a =
[[149 115 136 144 124 131 127 140 152 123 124 118 134]
 [134 134 126 132 141 134 129 134 127 118 127 127 131]
 [125 134 141 132 121 133 136 122 134 121 136 118 132]
 [125 135 141 133 122 134 135 122 133 123 137 116 131]
 [136 134 127 134 141 133 129 136 127 120 129 129 129]
 [146 129 135 135 127 133 120 132 146 127 127 127 127]
 [146 127 136 134 128 137 122 131 146 127 130 126 127]
 [146 129 137 135 129 134 120 131 147 125 129 125 128]
 [125 134 140 133 120 133 135 122 134 121 137 119 132]
 [147 113 137 142 123 133 127 138 153 124 124 120 137]
 [116 136 136 151 129 112 131 126 152 144 125 123 115]
 [147 127 140 134 129 135 120 132 146 127 128 125 127]
 [125 134 141 133 120 134 134 122 132 120 136 116 131]
 [125 135 141 132 122 134 135 123 133 123 136 119 133]
 [147 128 138 136 129 135 120 133 147 128 130 127 129]]
Indices start at 1.
row 1 col 1 => 149
row 3 col 8 => 122
row 9 col 1 => 125
row 1 col 3 => 136
row 11 col 4 => 151
row 8 col 13 => 128
row 6 col 5 => 127
row 2 col 7 => 129
row 10 col 3 => 137
row 4 col 11 => 137
row 15 col 3 => 138
row 5 col 3 => 127
row 13 col 9 => 132
row 2 col 11 => 127
row 12 col 7 => 120
row 7 col 3 => 136
row 15 col 13 => 129
row 9 col 13 => 132
row 8 col 4 => 135
row 10 col 8 => 138
row 10 col 1 => 147
row 3 col 5 => 121
row 1 col 7 => 127
row 14 col 6 => 134
row 14 col 2 => 135
row 5 col 1 => 136
row 7 col 6 => 137
row 11 col 7 => 131
row 8 col 2 => 129
row 7 col 9 => 146
row 13 col 10 => 120
row 1 col 5 => 124
row 8 col 1 => 146

data =
[[115 120 132 140 118 106]
 [117 140 135 140 151 127]
 [125 116 139 145 103 126]
 [131 147 112 121 109 123]
 [125 134 135 108 113 100]]
Rows and columns are counted from 1.
(1, 1)	115
(1, 6)	106
(4, 1)	131
(4, 3)	112
(4, 2)	147
(1, 4)	140
(2, 2)	140
(2, 5)	151
(4, 6)	123
(3, 6)	126
(1, 3)	132

B =
[[134 127 140 136 111 136 116 121 113 134 117 126 127 117 129 116]
 [121 121 125 124 122 125 128 129 127 129 116 136 126 130 130 125]
 [126 128 123 122 121 125 132 130 123 130 120 128 124 127 124 121]
 [127 123 127 119 126 135 132 138 128 138 124 123 113 126 117 135]
 [128 117 143 135 111 141 111 119 115 129 113 143 124 115 131 120]
 [123 129 113 117 123 115 139 132 120 129 120 113 127 125 116 115]
 [131 129 129 127 119 132 125 123 117 130 126 117 123 117 119 118]
 [128 130 128 129 131 129 127 125 133 127 134 129 127 132 132 129]
 [124 127 125 128 132 126 128 126 135 124 132 131 128 134 133 130]
 [127 128 127 127 128 127 129 129 130 129 127 129 127 131 130 129]
 [127 127 129 130 128 128 128 127 128 128 127 129 129 128 129 128]
 [126 123 128 125 124 125 131 135 122 132 116 129 129 125 124 129]
 [110 113 123 131 151 111 131 133 143 116 132 129 142 136 134 148]]
Rows and columns are counted from 1.
(1, 1) -> 134
(9, 3) -> 125
(13, 7) -> 131
(2, 12) -> 136
(1, 16) -> 116
(12, 16) -> 129
(6, 1) -> 123
(12, 1) -> 126
(5, 8) -> 119
(4, 7) -> 132
(8, 7) -> 127
(11, 12) -> 129
(11, 7) -> 128
(13, 5) -> 151
(13, 8) -> 133
(1, 10) -> 134
(12, 3) -> 128
(9, 1) -> 124
(3, 6) -> 125
(2, 16) -> 125
(11, 4) -> 130
(13, 13) -> 142
(13, 3) -> 123
(6, 7) -> 139
(4, 2) -> 123
(9, 15) -> 133
(4, 9) -> 128
(6, 11) -> 120
(10, 2) -> 128
(9, 9) -> 135
(3, 13) -> 124
(7, 1) -> 131
(6, 12) -> 113
(7, 9) -> 117
(3, 9) -> 123
(1, 11) -> 117
(11, 9) -> 128
(7, 8) -> 123
(7, 10) -> 130

x =
[[130 119 121 155 116 136 139 137]
 [130 129 126 127 131 127 133 133]
 [124 123 126 148 123 131 140 117]
 [126 121 127 150 120 140 138 124]
 [127 143 134 116 142 123 124 123]
 [133 127 130 137 125 126 131 125]
 [126 139 132 122 138 125 129 122]
 [122 130 126 149 128 140 136 117]
 [126 127 127 144 127 133 137 112]
 [124 134 134 112 135 120 119 129]
 [133 133 130 134 128 133 128 125]]
Rows and columns are counted from 1.
(1, 1) => 130
(7, 2) => 139
(11, 5) => 128
(8, 5) => 128
(6, 1) => 133
(3, 1) => 124
(10, 5) => 135
(5, 1) => 127
(8, 1) => 122
(1, 8) => 137
(8, 3) => 126
(4, 4) => 150
(2, 7) => 133
(5, 4) => 116
(9, 7) => 137
(4, 3) => 127
(2, 3) => 126
(2, 1) => 130
(7, 7) => 129
(2, 5) => 131
(1, 7) => 139
(4, 5) => 120
(10, 3) => 134
(7, 6) => 125
(2, 4) => 127
(3, 4) => 148
(3, 6) => 131
(3, 5) => 123
(8, 6) => 140
(7, 5) => 138
(4, 1) => 126
(10, 2) => 134

A =
[[118 141 130 130]
 [125 137 120 133]
 [128 124 131 128]
 [130 113 120 103]
 [118 122 109 117]
 [118 132 131 135]]
Indices start at 1.
(1, 1): 118
(5, 3): 109
(4, 4): 103
(2, 2): 137
(5, 1): 118
(2, 3): 120
(5, 4): 117
(6, 3): 131
(6, 1): 118
(3, 3): 131

X =
[[134 111 138 140 120 138 129 142 130 119 110 123]
 [130 116 139 150 114 130 118 137 132 109 106 123]
 [135 130 125 116 122 133 119 128 125 119 132 118]
 [144 141 127 103 136 134 123 117 126 113 137 129]
 [125 131 136 132 121 130 127 130 139 123 123 131]
 [119 131 126 135 115 116 113 111 120 115 114 130]
 [122 126 126 125 128 127 121 128 126 121 135 123]
 [124 133 125 123 126 129 133 128 137 120 122 129]
 [116 117 132 143 132 133 137 127 130 139 122 147]
 [138 129 124 124 129 133 123 125 121 125 136 118]]
Rows and columns are counted from 1.
row 1 col 1 -> 134
row 5 col 7 -> 127
row 7 col 6 -> 127
row 10 col 10 -> 125
row 6 col 7 -> 113
row 2 col 4 -> 150
row 10 col 4 -> 124
row 1 col 12 -> 123
row 7 col 7 -> 121
row 4 col 1 -> 144
row 9 col 12 -> 147
row 5 col 2 -> 131
row 3 col 3 -> 125
row 6 col 12 -> 130
row 6 col 9 -> 120
row 5 col 11 -> 123
row 7 col 12 -> 123
row 5 col 4 -> 132
row 2 col 9 -> 132
row 3 col 1 -> 135
row 7 col 4 -> 125
row 4 col 3 -> 127
row 3 col 12 -> 118
row 3 col 2 -> 130
row 6 col 3 -> 126
row 2 col 3 -> 139
row 4 col 7 -> 123
row 2 col 11 -> 106
row 7 col 9 -> 126
row 6 col 10 -> 115
row 2 col 12 -> 123
row 4 col 12 -> 129
row 8 col 4 -> 123
row 1 col 6 -> 138
row 2 col 5 -> 114
row 3 col 4 -> 116
